A single turn carries every row of the set below to another of its rows. Some are shown first; where does it send the rows asked next?
Zifes: -94	-32	139	23	-21	-429	-34	146	32	-50	117	111	-255	-100	61	-54	175	-163	-7	-42	-60	-34	-69	-126	-106	285	193	-32	-147
togen: 15	-46	182	-110	-19	-335	84	183	-184	-108	149	142	-90	-283	-57	-84	46	79	-134	138	-145	-39	-107	-48	15	231	292	-55	26
Gemet: 146	103	6	-349	-46	-318	104	210	-124	148	-40	34	359	-193	52	-19	-138	-1	91	16	-238	-138	-46	-129	-70	91	242	164	-108
zotuv: 26	-71	-106	-16	-121	-315	73	-84	82	-165	120	71	106	-281	90	158	-174	-78	-20	-8	-142	123	-66	-116	-226	185	-7	-19	-11
Fom: 142	26	-58	2	-99	-402	-185	54	40	439	109	62	-25	-131	168	-180	-27	-35	-87	-53	-324	95	48	-241	114	192	56	207	49
Muzog: 61	10	103	138	-28	-310	-9	-80	22	245	253	220	-193	-60	-4	-143	53	58	6	-79	-67	65	-89	-140	-196	111	32	-29	72
Lebal: 120	38	13	52	-97	-293	-209	158	-41	297	-5	132	-80	-240	76	-142	-96	0	-158	-26	-376	141	37	-272	133	178	162	181	-4
kuzal: 105	139	44	13	-75	-222	144	35	283	227	5	153	108	0	79	30	36	-36	69	44	0	-159	-161	-152	-207	379	315	31	-11
vora: 51	42	-26	-69	-23	-436	136	-61	-74	102	185	214	21	-209	70	-153	204	123	-74	-14	-105	136	-21	-106	-211	159	175	-31	313
Lekug: 196	91	176	-37	-7	-151	74	36	223	104	114	241	115	-138	15	14	159	104	117	-60	-75	2	-136	-355	-218	407	246	21	-32
lupa: -27	68	109	19	-43	-366	-60	173	93	-86	90	56	-193	118	133	-76	49	44	181	-88	-115	-67	3	-265	-129	138	66	-26	-36
dedef: 132	46	-31	-130	89	-247	-26	135	-282	255	-85	194	198	-304	315	-198	-32	-176	-74	-10	-179	79	33	-72	2	236	215	79	184
lirol: 103	93	-58	-307	86	-324	187	111	-128	78	4	158	294	-305	148	29	38	-80	-41	-85	-291	-18	23	-257	-192	154	129	221	-74
Keluz: 65	16	-119	-128	-150	-505	78	-72	132	-64	148	42	83	-127	81	75	-247	-52	43	142	-84	-2	-56	-108	-170	229	151	-21	-97
panuv: 168	-101	69	-55	-67	-292	25	-62	195	-25	186	77	62	-375	82	84	-100	-66	101	-52	-227	218	-145	-90	-205	247	-15	-126	-5
Paluz: 303	156	-34	-168	149	-99	165	124	52	347	-72	154	244	-265	80	-47	-90	-51	65	3	-368	62	-157	-173	-157	145	147	1	75
geb: 0	-12	98	48	-58	-340	-200	47	124	158	73	26	-90	16	-5	-171	3	71	213	-115	42	-21	-131	-92	-140	88	129	-52	35
galis: -50	47	157	-30	-169	-163	53	13	82	21	82	154	273	-244	8	-11	220	112	112	-215	-155	43	-173	-241	-185	296	219	-4	-26
bipu: 114	39	33	-14	-24	-389	-190	191	56	230	-45	7	-72	-172	268	-96	-66	-35	-73	-59	-385	42	88	-269	115	166	43	252	-38
Luso: 179	19	-33	-230	200	-170	73	62	-38	253	-74	151	275	-450	52	37	10	-168	-33	-88	-227	50	-117	-204	-209	189	188	98	-10
zezi: 239	-20	49	-132	-161	-388	48	-62	152	11	142	176	25	-94	44	19	-322	20	151	150	-138	28	-8	-201	-195	318	169	-81	-102
suni: -118	59	195	-4	-149	-244	188	-37	46	73	150	53	203	-219	75	53	105	106	1	-107	-189	-155	-197	-49	-141	212	50	68	-122
Megin: 176	130	49	-201	206	-336	-5	209	-192	120	-20	104	139	-328	375	-167	-31	-38	-84	62	-234	15	5	-130	103	194	148	132	104
zada: 264	68	41	-262	18	-176	140	145	-115	364	4	111	294	-104	76	-67	-185	-95	157	10	-301	-136	-80	-138	-128	199	112	29	-46
memi: -35	150	100	86	-174	-133	211	24	120	70	0	123	120	-36	79	100	-72	55	-36	15	-89	-227	-131	-89	-209	197	171	96	-67
Seke: 205	-29	42	-98	-200	-322	11	-22	229	59	97	166	62	-184	51	-43	-188	-30	241	14	-227	218	-75	-152	-233	310	156	-217	19
Nolel: 68	94	119	-74	229	-344	-50	117	184	86	-79	-45	-72	-53	224	-96	-37	135	236	29	-93	-111	-123	-128	-111	209	51	-142	135
ligo: 181	104	21	-198	123	-351	-37	134	-193	313	-44	115	241	-197	394	-271	-55	-33	58	-2	-195	9	10	-84	47	183	106	80	174
zole: 131	-120	103	-24	129	-193	-146	-61	-28	205	4	177	-8	-176	25	-110	-47	106	100	-111	108	-8	-17	-179	-298	189	100	-5	232
Vufab: 92	-14	-34	14	-132	-311	-304	140	5	323	-71	-6	3	-110	146	-122	-141	-69	-20	-114	-236	42	102	-243	65	161	102	263	41
gov: 152	38	39	-188	104	-235	-138	234	-301	134	-149	130	188	-248	292	-189	-162	-52	29	-6	-138	-8	56	-150	52	186	197	126	94
veni: 263	76	87	-126	172	-190	-76	188	-220	232	-35	189	153	-316	262	-216	-151	59	-63	44	-201	39	-40	-102	41	118	147	120	172
danub: -8	-15	-9	18	-117	-393	-175	147	-37	291	-69	74	-44	-207	202	-119	14	-197	-86	-107	-387	120	95	-220	109	271	152	140	-36
gon: -79	-8	83	-87	-26	-289	88	187	-168	-51	-58	86	-51	20	190	-52	-5	-139	132	42	-189	-144	30	-110	-79	347	148	-221	39
tapot: -53	86	46	137	-89	-334	2	76	70	-1	100	200	-224	-162	-70	-97	128	13	-99	-25	-128	138	-105	-119	-142	78	293	-48	53

Lekug -> kuzal
tapot -> Muzog
Gemet -> lirol
Where do these go?
zotuv -> panuv
veni -> ligo
vora -> zole
bipu -> danub

A single turn carries every row of the set below to another of its rows. Some are shown first; where does it send the rows asked next?
mebe: -12	113	-120	191	59	-133	-176	-142	-35	43	-289	-152	173	-31	-113	-38	121	110
nug: -250	-66	173	-20	-43	-78	131	99	-142	108	-106	243	16	-10	-222	52	117	104
peb: 69	-186	-173	135	29	-69	-43	51	-1	91	103	16	-62	-156	117	-76	9	-31
fid: -145	192	67	127	-120	133	164	21	101	80	-178	44	-40	-236	-143	-53	108	71
nul: -9	-68	-126	40	193	-100	-21	-18	-180	59	-139	25	-68	-103	-147	274	111	211
kosim: 102	-85	26	175	38	84	-13	182	98	-76	-303	129	-2	-146	-23	-169	18	140
Kiga: -254	97	-158	121	-118	-125	-157	-59	-206	72	3	-3	-25	-136	168	129	70	87
naka: -216	92	-15	-16	9	-180	-243	80	-158	133	-182	-80	-181	-26	-4	139	153	-40
Nodeg: -63	204	27	41	-215	-14	-146	-102	-183	-58	-313	-79	55	-95	45	-16	99	-13
kazel: -110	-122	-107	229	85	28	105	134	186	236	-199	72	-100	-174	-124	-21	75	11
Ful: 22	168	42	247	-40	105	-11	172	-111	-72	-99	74	-7	-140	184	-7	72	31
mebem: 86	-40	117	167	130	26	74	76	62	43	-350	92	-77	67	-149	-183	122	-17
pak: -176	-137	-5	77	-144	35	-268	-15	-87	54	-88	-94	89	107	137	-76	35	-76
Gam: -117	-142	-13	140	187	-75	163	46	109	162	-58	201	-169	25	-139	-2	77	157
pipo: -371	-138	-15	-23	-83	-177	-36	4	-10	92	5	55	132	38	26	-27	-12	152
ruvu: -117	106	133	-51	0	168	102	-15	-164	-14	-154	230	-141	49	-69	17	64	-23
foru: -338	-110	99	-120	28	-14	161	1	-67	-39	-87	127	-31	-195	11	-43	20	169
Saka: -71	-54	-5	81	61	-61	-44	13	-24	93	-160	136	10	-44	445	87	138	71
kekiv: -49	1	-136	144	54	-236	-36	-56	-190	25	-115	-150	93	-198	-65	46	87	219
fafum: -49	-45	217	70	-91	143	-106	78	-200	49	-223	60	-13	89	-111	15	142	-136
rovov: 210	-46	-21	91	-89	-123	-24	-61	-60	55	-140	146	-37	-11	222	-151	82	143
vubag: -12	-92	-132	147	-30	-184	73	-93	37	368	-26	93	-129	-67	91	-41	124	9
zovur: -176	168	31	173	3	97	-93	-45	-110	93	-154	38	-35	122	156	-98	97	-242
veret: -184	80	131	72	2	58	23	-75	-9	-44	-463	133	73	-39	-116	159	78	31
fomi: 183	-60	11	129	-86	-39	-15	-29	-41	85	-96	8	0	-161	-44	-258	144	-117
buk: -198	18	231	134	32	-83	-107	-174	-9	-116	-197	-3	67	-56	-90	82	-8	199
kinez: -413	-66	-19	99	56	-82	-37	-1	-26	51	-108	-47	94	-117	223	-150	34	-55
pupez: 117	-73	-17	123	-30	-46	-116	-3	-55	30	-171	-104	-45	-30	105	-337	144	13
lig: -350	-10	57	78	129	-36	-329	-17	35	33	-160	48	-23	-118	-68	97	133	118
mokil: -228	-12	-7	-45	12	-25	110	-165	182	248	-229	107	-25	-148	128	52	175	84
rizi: 104	-68	48	42	81	-96	111	0	121	83	-272	241	35	-39	-156	-159	122	-19
sikul: -358	-31	-16	149	125	-48	-17	-35	-38	79	-165	170	-6	-108	4	293	72	127
rogot: -86	-160	-171	76	33	-164	-10	-23	-8	137	95	-8	-147	-55	116	-151	64	190
livig: -65	132	166	39	-100	-224	-16	-81	-209	-23	-215	-116	-85	35	-36	148	1	53
lare: 38	49	-105	101	175	21	-159	-110	-22	81	-342	35	11	71	-171	176	144	97
Mupud: -36	-205	-122	67	170	-123	69	64	169	93	-41	246	-14	-2	5	19	-1	75

pipo -> pak
foru -> kinez
Where do these go?
naka -> livig
fomi -> rizi
mebe -> lare
rogot -> pupez
Saka -> Ful
vubag -> rovov
Nodeg -> veret

A single turn carries every row of the set below to another of its rows. Some are shown first; where does it send the rows asked next?
Balo: 130	67	59	-5	66	-113	68	30	-79	-102	87	218	-259	-107
sunaf: 135	109	64	31	50	-114	125	30	5	-4	61	256	-231	-77
kagi: -83	129	17	-117	-89	-8	-24	191	12	-59	-88	262	53	25
ruli: 142	114	50	-11	152	7	134	10	-43	-37	8	266	-189	-86
Nuz: -191	-105	105	-70	-26	-147	-69	-6	154	35	84	-47	119	82
zem: 2	-127	120	-22	258	-62	74	-179	23	-18	77	-2	-97	27
Der: 17	-160	68	57	147	-164	142	-135	103	32	149	7	-122	5
Taf: -108	199	-60	-147	-93	12	-9	-29	157	58	35	-264	62	-103
depo: -88	132	26	-79	-144	-57	-6	256	41	5	13	246	9	25
gasar: 7	254	-3	-78	-244	-144	-109	12	-4	-33	28	-161	-6	-30
luri: -99	253	-131	-139	-40	153	11	33	53	-85	-115	-79	27	-97
tedan: 129	166	2	27	56	-77	139	91	5	26	160	223	-231	-73
Gok: 119	-64	-16	-167	-153	25	13	-132	-206	-67	194	-66	-98	32
zevuv: -45	85	-224	17	-182	-16	134	-3	156	90	-25	-137	62	93
begi: 137	11	-29	-82	-192	142	183	-209	-83	171	110	93	-31	116
gud: 125	14	49	-124	-101	151	82	-254	-185	69	36	83	-39	83
tere: -155	164	-74	-157	-24	55	-27	-44	77	-67	-31	-256	64	-91
rine: 28	-70	104	56	191	-73	155	-202	116	149	123	44	-58	18
bubog: -81	-7	-231	-72	-98	4	16	-7	11	-141	-46	-212	19	84
baves: 121	101	99	10	88	-73	107	-17	-47	-61	21	271	-230	-89
fupos: 27	320	28	-33	-195	-40	-29	-89	25	129	-117	-24	63	-27
tos: 123	-70	-32	-157	-68	136	74	-195	-240	-60	64	22	-71	93
Goves: -178	-79	135	-76	15	-91	-21	-49	162	82	-6	10	161	85
mumup: -81	297	-110	-106	-142	82	60	75	123	64	-48	-99	26	-90
dag: -65	71	-181	-25	-43	82	107	-102	49	5	-189	-66	93	99
tizeg: 151	-39	-76	-112	-220	4	102	-86	-112	45	250	-44	-134	79
sek: -81	247	-159	-171	-98	42	-6	117	53	-91	-8	-162	-22	-108
Pegig: 175	38	15	-85	-232	14	111	-140	-89	181	198	25	-55	77
Dar: -13	224	13	-134	-126	-18	-139	-102	-102	-124	-143	-90	24	-60
par: -71	102	-2	-132	-91	-39	-65	236	-17	-84	-34	228	6	8
Sofom: 23	-120	92	22	166	-178	99	-101	106	30	239	-79	-134	3
kadi: 16	-99	81	56	180	-112	162	-191	112	82	87	58	-106	19
kipit: 114	73	9	-60	114	-64	60	66	-62	-155	108	182	-248	-84
dera: 8	-148	64	12	205	-115	97	-185	43	-13	98	20	-133	-7
taluv: -187	-126	124	-93	27	-77	-75	-57	103	-8	-24	11	152	85
lud: -126	206	-28	-125	-9	98	19	-94	136	72	-79	-198	115	-87

dera -> Balo
kagi -> taluv
Where do these go?
Dar -> bubog
Gok -> tizeg
kipit -> Sofom
sek -> Taf

A single turn carries every row of the set below to another of its rows. Some are shown first; where does it send the rows asked next?
tif: 97	-208	-82	324	-165	-25	16	51	-55	37	-151	168	-39	34	57	-78	27	-124	153	179	-26	143	-46	294	217	-111	-79	60	-21	-16	-15	-90	151
boro: -95	-273	61	-115	125	-33	-113	184	-145	-11	-109	149	15	-84	-13	118	74	81	-155	12	-97	80	-99	307	160	-21	-86	-57	102	196	66	61	35
nugov: 103	90	-119	64	47	1	1	-22	-192	440	-115	98	103	142	-169	342	204	73	-93	73	35	124	-12	127	-21	-133	-77	30	71	-32	8	48	86
buped: 183	-131	127	-84	-14	-35	-42	-100	-130	-11	-252	143	78	170	-153	-4	57	16	-132	-53	-201	190	-90	85	111	4	-80	-101	31	30	40	-249	77
Fipez: -48	-148	-125	301	-209	-33	87	80	-334	109	-105	242	-2	58	54	68	332	-70	0	-156	-64	109	-143	71	9	-176	90	260	58	35	-54	-21	135
Lol: -122	-154	-264	10	-129	25	-135	10	20	233	41	156	61	107	131	-41	346	-138	-131	155	-6	4	139	79	73	-71	-61	-51	-75	38	-202	-77	87
Gisi: -104	-16	-32	-272	-118	33	161	28	-36	380	-297	48	-41	-108	94	120	89	-83	3	-220	-29	84	-91	223	207	-70	19	124	65	120	160	-106	152
duf: 56	-243	-78	174	-207	13	-238	-44	-77	-116	-122	163	-12	204	50	68	373	36	53	-50	109	44	66	176	132	-17	100	-22	-114	59	143	-118	142
Direm: -62	-80	-126	113	-165	-14	-8	12	-190	247	-128	-33	-142	163	73	-118	398	-160	4	80	-154	70	14	206	-107	-125	16	14	97	-23	-12	109	75
Gaker: 159	92	-137	34	96	149	-170	75	-17	245	-152	248	5	32	22	302	196	162	-53	24	101	128	-63	114	56	-76	99	-147	34	-117	-81	36	184
revo: -110	24	-110	-137	-216	-41	11	68	-348	138	-133	45	54	16	-3	122	-209	-93	110	-48	12	62	-57	127	141	-56	-110	62	-190	32	-136	45	194
devar: -72	-12	23	-14	-239	-189	203	40	-143	149	-173	-14	185	16	0	-7	35	-32	-69	-222	-51	-33	89	168	205	14	84	86	-91	298	40	-170	126
vab: -43	-399	-88	45	123	-74	46	63	-121	138	-157	162	44	81	-6	47	-129	-119	68	-60	-43	41	-37	62	136	8	-73	-199	-125	-43	118	-58	144
Mok: -105	-236	-100	213	-211	154	-23	130	-105	62	23	440	146	87	-67	5	316	-145	-201	-29	-70	162	-16	119	139	5	-69	51	-148	94	-32	-9	93
Luti: -12	280	-130	-271	-79	-68	6	50	42	183	-100	129	56	77	6	16	274	-62	30	-138	-69	96	-100	190	98	-269	-140	-145	-200	189	210	-95	105
tokop: -69	-76	-69	147	-134	97	148	146	-150	305	-23	-59	117	52	59	89	175	42	-151	-277	7	121	100	128	307	57	4	-45	-182	205	20	-200	19
Beke: 49	66	10	-171	-137	22	50	-7	38	224	-70	56	80	43	-139	65	487	-96	104	-275	3	135	-169	237	59	-157	41	56	-218	-22	-38	66	334
duda: 3	429	-45	114	-259	1	5	22	-24	141	-145	174	42	71	5	0	200	-97	131	-234	-55	31	-28	246	41	-30	-105	-123	-146	-79	-23	12	157
nudoz: -16	251	-68	248	-96	5	28	65	-205	201	-88	200	-5	34	-33	43	268	-136	-4	-290	-29	48	-127	186	142	-37	-379	-83	70	-11	60	-149	120
Fel: 4	-176	-45	-61	72	-94	-209	21	-67	134	-155	114	53	267	78	103	330	105	92	-136	-53	169	-206	191	96	-158	14	-276	-203	-131	16	-93	261
vema: -18	-37	-2	31	-114	-25	246	132	34	136	-226	203	-66	76	48	52	140	-294	-113	77	16	90	51	204	10	-217	-28	106	27	45	-260	48	260
gori: -48	-97	-109	-95	-7	95	-54	199	-121	83	-49	206	-168	4	-89	239	-157	22	93	-209	-236	153	-63	163	231	-54	-28	20	15	-5	163	-36	120
bilo: -92	-43	53	-85	-163	3	-88	165	0	-22	-51	141	34	172	120	124	426	-144	-111	-116	156	72	97	118	-135	-126	-6	105	-148	73	-50	166	195
Sovu: 125	45	-41	-75	109	-153	-93	190	54	106	48	113	95	-143	136	97	388	71	-8	-116	51	144	-119	142	128	-121	1	-25	-94	-122	176	-139	45
finop: -246	-145	-67	-97	-17	-13	-89	55	-156	107	-10	42	-32	27	-76	257	223	67	-95	-71	-163	51	-1	369	135	-91	-170	-109	-47	116	-126	52	-164
Fod: 92	75	-161	-114	37	59	-104	-17	12	163	-55	294	131	309	7	263	18	32	10	-159	-35	138	-176	163	50	0	89	-123	-137	9	83	-238	31
dipe: -97	121	-129	-121	-168	52	163	170	-87	218	-229	197	-107	-9	-35	200	326	-206	-33	-158	103	-5	-6	356	168	42	175	-190	-114	-63	73	72	173
saz: -83	-144	-59	-108	-75	-6	281	-22	-17	138	-95	169	19	-176	-180	40	61	-321	94	-260	13	-67	-29	137	112	-18	-65	110	-78	21	-36	12	190

bilo -> duf
revo -> dipe
nudoz -> nugov
Where do these go?
Fel -> vab
Gisi -> Luti
Lol -> Mok
duda -> Gaker

A single turn carries every row of the set below to another of its rows. Some are shown first; where does it send the rows asked next?
Nesam: 414	-45	89	-49	57	-46	241	-53	-266	29	24	142	98	54	-39
fepo: 228	-102	201	-266	296	-102	3	117	-108	-37	202	-24	20	-109	26
Sol: 181	-167	-143	-154	145	-50	-78	-196	2	-4	-37	245	45	88	140
veko: 75	80	-148	-177	114	-87	-56	-237	123	9	-10	73	54	12	-71
zitin: 84	-256	-134	-235	204	-2	90	-215	-229	81	33	221	-154	-123	-92
Mul: 99	-9	271	-218	281	-187	71	27	-16	62	175	93	111	-25	-119
koguf: 285	-104	-63	32	44	-61	-194	-132	-136	114	182	65	-158	25	-184
Lizo: 39	-30	-105	-159	219	-91	63	-144	-183	86	-164	85	-179	-133	-162
Pib: 125	-48	117	-16	283	-97	-146	38	-7	-24	142	78	-96	113	-57
Res: 3	91	-56	-317	28	28	97	-19	-118	-93	283	140	19	90	-47
golin: 11	1	-140	-83	81	75	-71	-48	-301	-93	237	126	70	101	39
dek: 142	-74	-106	-245	37	-103	176	-91	152	105	117	231	88	-103	50
gis: -40	129	-49	-117	-3	-58	16	62	-161	-56	58	215	-44	160	13
Fulum: 373	-74	-26	97	60	37	130	-152	-193	-23	183	122	15	99	-94
diti: 214	-27	-33	-412	146	-116	40	-194	-51	19	-89	57	204	-44	58
zib: 388	-127	42	-257	80	-78	-208	-72	-310	21	9	-31	-124	27	-23
molag: 64	-133	-70	-232	224	-86	120	-211	-263	131	-109	176	-59	-143	-153
momiv: 325	80	128	-99	23	-52	170	-104	-132	-34	-26	118	-89	239	-143
Rez: 377	-155	78	-230	28	-163	49	29	-255	171	95	62	40	-178	-33
ninuk: 71	-89	185	-137	252	-77	0	-41	75	23	268	161	-22	90	-156
sopon: 439	50	46	-156	82	52	64	-91	-204	-129	51	-83	-75	119	-53
Buvu: 231	-52	149	-177	-20	-122	-19	-124	-34	174	84	299	-154	130	-193
dabez: 91	-188	-148	-252	179	5	141	-155	-94	55	73	146	-251	-181	-121
Moz: 1	90	-28	-194	34	-73	142	65	-275	-2	124	159	212	-28	24
kom: 91	60	-60	-309	59	-18	22	107	-247	-147	108	52	-17	39	142
zab: 119	-70	-135	-231	170	-45	114	-47	-125	78	-65	43	-281	-223	-114
gokur: 379	55	29	-158	27	56	257	-146	-98	-69	257	-19	22	2	-198
deze: 268	46	104	-342	18	-150	52	-149	-87	130	198	24	-24	-118	-272
das: 244	-54	-227	-124	143	-44	-44	-41	0	-10	4	-14	75	-169	136
Sitav: 205	-173	152	-96	318	-81	-139	7	-174	-25	168	44	85	38	62

momiv -> gokur
koguf -> Buvu
zab -> zitin
Where do these go?
kom -> golin
dek -> diti
fepo -> Sitav

